Some points, each followed by its number:
c(-0.24, 0.17, -0.80, -0.87, -0.77, 0.41, -0.58, -2.34, -0.53, -2.10,
  -1.97, -1.59, -1.74, 1.32, 1.35, -0.26, -1.75, -0.44, -0.16, -0.06,
  -0.22, -0.33, 0.08, -1.56) 0
c(-0.26, 1.86, 0.78, -0.22, 1.38, -0.29, 0.64, 0.24, -2.16, 1.18,
  0.58, 1.83, 2.31, 0.47, -2.27, -0.75, 1.50, 0.38, -2.23, 1.74,
  -0.03, 1.42, 0.43, 3.39) 1
c(-0.71, -0.57, -1.01, 0.08, 1.85, 0.05, -1.33, 0.33, 1.06, 0.38,
  3.16, -0.68, 1.72, -0.14, 0.21, 0.91, 0.43, -0.85, -0.13, 0.19,
  -0.39, -1.04, -1.05, 1.78) 2
c(0.62, 1.83, -0.67, -1.22, 0.25, 0.18, 0.36, 0.24, 0.37, -0.20,
  1.72, 0.91, 1.17, 2.07, -0.75, -0.96, -0.58, -0.67, 0.21, 0.23,
  1.87, 0.50, 0.74, 0.19) 3
c(-0.26, 1.08, 0.95, -1.08, 1.85, -0.07, 0.37, -0.22, -1.91, 0.65,
  0.40, 1.02, 1.99, 0.44, -1.22, -0.63, 1.95, 0.70, -1.93, 1.80,
  0.43, 1.56, 0.12, 2.39) 4
c(-0.31, -1.80, 1.00, -2.18, -0.28, 0.70, -0.66, -2.80, -0.04, -0.05,
  -1.77, -0.42, -0.17, -1.47, 1.36, 0.61, -0.03, -0.32, -0.13, 0.50,
  -0.57, -0.37, 0.88, -1.73) 5
c(-0.57, -0.03, 1.05, -0.32, -0.48, 0.15, 0.30, -0.52, -0.86, -1.96,
  -1.08, -2.12, 1.30, -1.54, -0.16, 0.05, 1.35, 1.22, -1.20, 1.35,
  -0.94, 0.48, -0.39, 0.03) 6
c(0.58, -0.33, 0.42, -0.29, -0.39, -0.85, 1.64, -0.36, -0.40, 0.06,
  -1.39, -1.92, 1.57, -0.13, -0.22, 0.23, 2.19, 0.98, -0.63, 1.37,
  -0.54, 0.32, 1.32, -1.60) 7
c(-0.29, -0.83, -0.37, 2.66, 0.60, 0.21, -0.21, 1.80, 2.15, 2.16,
  0.76, 0.55, -0.12, -0.84, 0.89, -0.82, 2.08, 0.49, 2.40, -1.04,
  -1.51, -0.87, -0.59, 0.83) 8
c(0.29, 1.15, 0.30, 0.84, -0.75, 1.20, 0.45, 1.30, 0.91, 0.20,
  0.21, 0.60, 1.10, 0.04, -0.76, -0.28, -1.03, 0.17, -0.60, -0.90,
  0.23, -0.27, 0.92, 1.34) 9
c(-1.03, -0.39, -1.04, 0.51, -1.15, 0.22, -0.86, -0.48, 1.20, -0.89,
  -1.07, -1.60, -1.41, -1.18, 1.01, 0.71, -1.10, -0.87, 1.02, -0.57,
  1.13, -0.40, -0.79, -1.46) 10
c(-0.28, -0.56, -0.39, -0.55, 1.67, -0.26, -0.65, 0.12, 0.09, 0.96,
  3.94, -0.25, 2.04, 0.50, -0.13, 0.65, 0.93, -0.33, -0.99, 0.46,
  -1.23, -0.93, -1.00, 2.57) 11
c(-1.07, -0.66, -0.72, 0.15, -0.86, 0.21, -0.97, -0.82, 0.75, -0.75,
  -1.29, -1.17, -0.83, -1.49, 1.53, 0.72, -0.75, -0.52, 0.97, -0.24,
  1.10, -0.06, -0.84, -1.83) 12
c(0.92, 1.19, -0.15, -0.43, -1.56, -1.45, 0.45, 0.40, 0.15, -1.50,
  -0.90, 1.58, -1.59, 0.08, -0.14, -0.63, -1.64, -0.52, 0.54, -0.32,
  -0.45, -0.62, 0.31, -0.85) 13
c(-0.27, 1.22, 0.48, 1.48, -1.02, 1.68, -0.09, 1.83, 0.91, 0.47,
  1.34, 0.81, 0.98, -0.09, -0.66, -0.45, -0.98, -0.49, -0.08, -0.85,
  0.13, -0.20, 0.76, 2.73) 14
c(-0.06, 0.17, 0.68, -2.04, 0.59, -0.33, -0.34, 0.13, -0.35, -0.76,
  0.13, -0.65, 1.06, 0.23, 0.84, 0.12, 0.44, 1.20, -0.75, 0.56,
  1.77, 0.14, -0.32, -0.66) 15
c(0.21, 0.60, -0.65, -0.07, 1.56, -1.37, -0.35, 1.08, 1.04, 1.14,
  -0.04, -0.46, -1.31, 0.02, -0.01, 0.61, 0.64, 0.27, 0.33, -1.92,
  -0.56, -0.96, -0.34, -0.92) 16
c(1.51, 1.33, -0.12, -0.55, -0.37, -0.52, 1.39, 0.44, 0.83, -0.80,
  -2.00, 0.77, 0.52, 0.24, -0.44, -0.24, -1.44, 1.25, -0.99, -1.03,
  0.19, -0.70, 1.17, -1.62) 17
c(0.39, -0.45, -1.13, 2.06, 0.17, -0.13, -0.52, -0.77, 1.63, 0.88,
  -0.68, 0.02, -1.23, -0.75, 1.12, -0.84, 0.52, 0.04, 3.18, -1.58,
  -0.40, -0.71, -0.26, -0.74) 18
New points follow, each followed by the numbers of its three nearest points above, smallest number first.
c(-1.51, 0.49, 1.24, 0.34, 2.97, 0.73, -0.18, 0.82, 0.15, 1.01,
  -0.93, 0.50, 2.07, -0.76, 0.67, -0.61, 0.85, 0.49, -0.88, 1.11,
  0.08, 0.45, 1.15, 1.15) 4 9 15
c(-0.58, -1.19, 0.30, -0.91, 0.55, 0.23, -0.25, -1.59, -0.71, 0.46,
  -0.61, -0.40, -1.27, 0.27, 0.85, 0.48, -0.81, -0.25, -0.03, 0.21,
  -0.92, -0.21, -0.60, -0.93) 0 5 12
c(0.83, -1.26, -1.61, 1.09, -0.26, -1.61, -0.85, 2.57, -0.03, 0.93,
  2.31, 0.91, -2.45, -1.24, -0.23, 1.26, 2.32, -1.15, 1.09, -1.16,
  -1.16, 0.26, -0.24, -1.56) 8 16 18
c(0.48, -0.47, 0.91, -2.32, -1.48, -0.60, 0.82, -1.35, -1.88, 0.55,
  1.55, 0.01, -1.48, 1.52, 0.05, 0.35, 1.31, 1.24, -1.36, 0.50,
  0.67, 0.49, -0.90, 1.42) 3 4 15
c(-0.41, -2.74, 2.37, -0.16, -1.95, 0.33, -0.91, 0.79, -1.04, -0.43,
  -2.26, 0.42, -0.27, -2.50, 0.79, 0.61, 0.64, 0.67, 0.74, 1.33,
  0.03, 0.50, 0.86, -2.85) 5 6 12
c(0.48, -0.55, -0.47, -0.41, -3.08, -0.27, 0.06, -0.75, -0.60, -1.45,
  -0.87, 0.05, -2.44, 0.78, -1.98, 0.27, -0.80, -1.33, -0.57, 0.85,
  0.82, 0.64, -0.42, -0.83) 0 10 13
c(0.59, -0.74, 0.31, -0.27, -0.15, -0.61, 1.00, -0.43, -0.70, -0.13,
  -1.26, -1.24, 0.62, -0.33, -0.46, 0.34, 1.83, 0.15, -0.38, 1.29,
  -0.69, 0.57, 0.92, -1.35) 6 7 15
